One turn sends every row of this set to another row. A few are shown first. Where does it send the rows asked after them?
k_296: [ 0.69 -0.38  2.90 -3.09  0.63 -2.31 -0.46 -2.85 -2.08  0.30 -0.27 -1.00
  0.12  0.16 -1.92 -2.52  1.49  0.67 -0.56 -1.13  0.87  0.10  1.45 -2.21
  0.01 -2.80  0.75 -2.23  1.08 -0.83  0.65  1.73 -2.13 -0.06 -0.48 -0.30]
k_134: [ 1.45  1.84  2.12 -1.75  0.01 -0.31  0.18 -3.38 -0.31 -1.58 -0.22  1.42
 -1.01  0.53 -3.83 -1.22  3.07 -0.15  3.46  1.88  1.47 -0.09 -0.78  1.52
  0.49 -0.83 -3.56  0.83  0.79 -1.33  0.52  0.33 -1.83 -1.64  1.86 -0.68]
k_513: [ 0.28  1.63  1.58  1.78 -1.02 -1.42 -1.51  0.83 -5.60 -2.47  1.39  0.65
  1.28  1.43 -1.14 -2.63  2.72  2.00  0.72  2.50  2.62  1.24  0.16 -0.25
  1.67 -0.25 -1.12 -1.02  0.87 -0.56  1.02  0.00 -3.04 -0.94  0.95 -0.73]
k_768: [ 1.30  1.48  2.57 -2.70 -0.31 -0.64  0.03  0.95 -2.65 -0.51 -1.42  0.34
  1.37  2.87 -0.46  0.60  1.37 -0.95 -0.03  1.47 -1.88  4.03 -0.49 -1.15
  1.88 -1.34 -2.49 -1.31 -0.28 -0.84 -1.22  0.31 -4.02 -0.52  0.41 -0.28]
k_550: [-1.62  0.35  2.32 -3.69 -0.19 -1.69  0.05 -1.53 -5.43  2.55  1.81  1.35
 -0.34  1.27 -1.91 -2.40  1.67  2.42  1.03 -1.36  1.16  1.34  0.25 -0.08
  1.53 -1.05 -0.41 -0.54  0.30 -0.71  1.75  0.91 -2.23  0.68 -0.55 -0.76]
k_933: [-1.93 -1.42  1.21  0.53 -0.23 -1.67  0.91 -3.04 -0.93 -1.80  1.56 -3.58
 -0.90  1.88 -1.18 -1.02  1.79 -1.36 -0.88  1.27  0.44  2.14 -0.19 -0.58
  0.11 -0.33 -1.58 -0.44 -1.76 -0.07  1.06  1.63 -1.64 -1.81  0.52  0.73]
k_824: [-1.59 -0.63  3.01 -2.38  2.61 -0.88  0.13 -1.07 -0.94 -0.50 -2.49  1.45
 -1.18  1.24 -0.79 -3.23  3.57 -1.45  1.59  2.72  0.53  1.85  0.55  2.03
  0.22  0.59 -3.65  0.18  0.65 -1.35  0.55  1.50 -1.07 -0.95  2.16 -1.41]
k_375: [ 1.72 -1.84  1.90 -1.18  0.73 -1.78  1.19 -0.10 -2.72  1.26  0.07 -0.05
  1.11  3.23 -1.68 -0.35  2.73 -2.34  0.12 -2.09  0.32  1.43  0.59 -1.19
  2.85 -1.06 -3.38 -0.23  1.12 -0.72  2.54 -1.62 -0.67 -0.21  0.16 -0.79]
k_444: [-2.74 -2.82  2.46 -0.82 -0.25 -0.02  0.72 -0.66 -1.14 -0.55  0.21 -0.27
 -3.03  1.99 -1.64 -0.50  2.15  0.02 -0.26  1.20  1.81  1.86 -0.71  0.59
  0.67  2.04 -0.60  0.52 -0.42 -1.06  1.00  1.13 -3.14  0.62 -0.18  0.48]
k_582: [-0.54 -0.88 -0.19 -0.52 -0.89 -2.34  0.80  0.30 -2.38  1.79 -2.57 -1.24
 -0.05  0.91 -3.42 -3.10  2.87 -0.38  1.35 -0.73  1.80  0.94  1.01  0.28
  1.94  0.38 -3.81 -0.78 -0.08 -0.93  2.07 -0.72  0.11  0.79 -0.95 -3.16]
k_129: [ 1.20  3.42 -0.15 -0.87 -2.15 -1.21 -0.37 -0.57 -2.40 -0.79 -2.41 -0.13
  1.35 -0.21 -2.04 -1.76  3.68  1.10  1.21  1.53 -0.82  3.34 -0.27 -1.17
  0.06 -1.29 -3.21  0.04 -2.16 -1.27 -0.65  1.46 -2.40 -1.40 -1.22 -0.62]
k_572: [-2.05 -0.21  2.70 -2.58  0.07 -1.35  0.45 -2.89 -2.88 -1.99  0.85  0.08
  1.36  1.15 -1.80 -2.17  2.62 -2.07  2.32  1.37  0.24  1.79 -0.19  0.01
  2.31 -0.27 -5.34 -0.74  0.14 -0.41  0.19  0.36 -2.37 -3.57  2.74 -0.06]
k_122: [ 0.34  1.90  1.04  0.06  0.72  0.24 -2.26  0.77 -4.04 -0.78 -0.37 -0.41
 -0.18  2.96 -0.88 -1.07  4.07 -0.96  1.98  0.29  0.77  0.15  0.39  0.43
 -0.76 -0.94  1.67 -1.14  0.40 -0.61  0.54  1.04 -4.14  0.13  1.87 -0.52]
k_509: [ 0.85 -0.06  2.72  1.35 -0.32 -0.83 -1.95  1.58 -3.20 -0.31 -0.24 -1.24
  1.43  1.21 -0.17 -4.51  2.17 -0.30  1.54  0.59  0.99  2.21 -0.61  0.12
  1.12 -0.71  0.39 -1.03 -0.80 -1.62 -1.54  3.09 -2.11 -2.09  1.75 -0.81]
k_499: [-0.33  0.40  0.44  0.76 -1.98 -0.12 -0.67 -2.88 -1.47 -0.03  1.91 -0.95
 -2.69  1.96 -1.46 -0.92  2.23  0.36 -0.58  1.42  1.57  0.00 -1.13  1.67
  2.39  1.15 -2.35  1.35 -1.17 -1.39  0.94  1.77 -0.41 -0.72  0.33  1.36]
k_973: [ 1.53  0.65  1.42 -1.28 -0.94 -0.80 -0.93  0.27 -4.76  1.14 -2.71  1.85
  0.73  1.43 -1.49 -1.36  2.57 -1.59  0.75  4.18 -0.18  0.97  0.55  0.52
  1.51 -0.79 -2.93 -0.47 -2.21 -0.85  0.34  0.45 -2.07  1.52 -1.32 -0.91]
k_275: [ 1.96  0.21  0.47 -0.47 -0.32 -1.83  0.30 -0.72  0.07  0.20 -1.70 -1.27
  0.21  1.45 -1.87 -1.60  2.44  1.41  0.81 -4.33  0.28  1.38  0.21 -0.15
  1.54 -0.50 -4.81 -0.29  1.13 -1.21  0.82  0.40 -2.46 -0.98 -0.46 -0.62]
k_788: [-0.81  1.29  0.32 -2.69 -0.33 -2.66 -1.66 -1.00 -1.85  0.95  0.58 -0.04
  0.68  1.42 -0.26 -4.17  0.45  2.26 -0.15 -0.07  0.69  0.42  1.26  1.21
  1.79 -2.46 -0.91 -1.37  0.62 -0.49  1.08  1.65  1.18 -0.60 -0.65  0.71]

k_788 goes to k_550
k_499 goes to k_444
Now these:
k_768 goes to k_129
k_572 goes to k_134
k_375 goes to k_275
k_513 goes to k_122

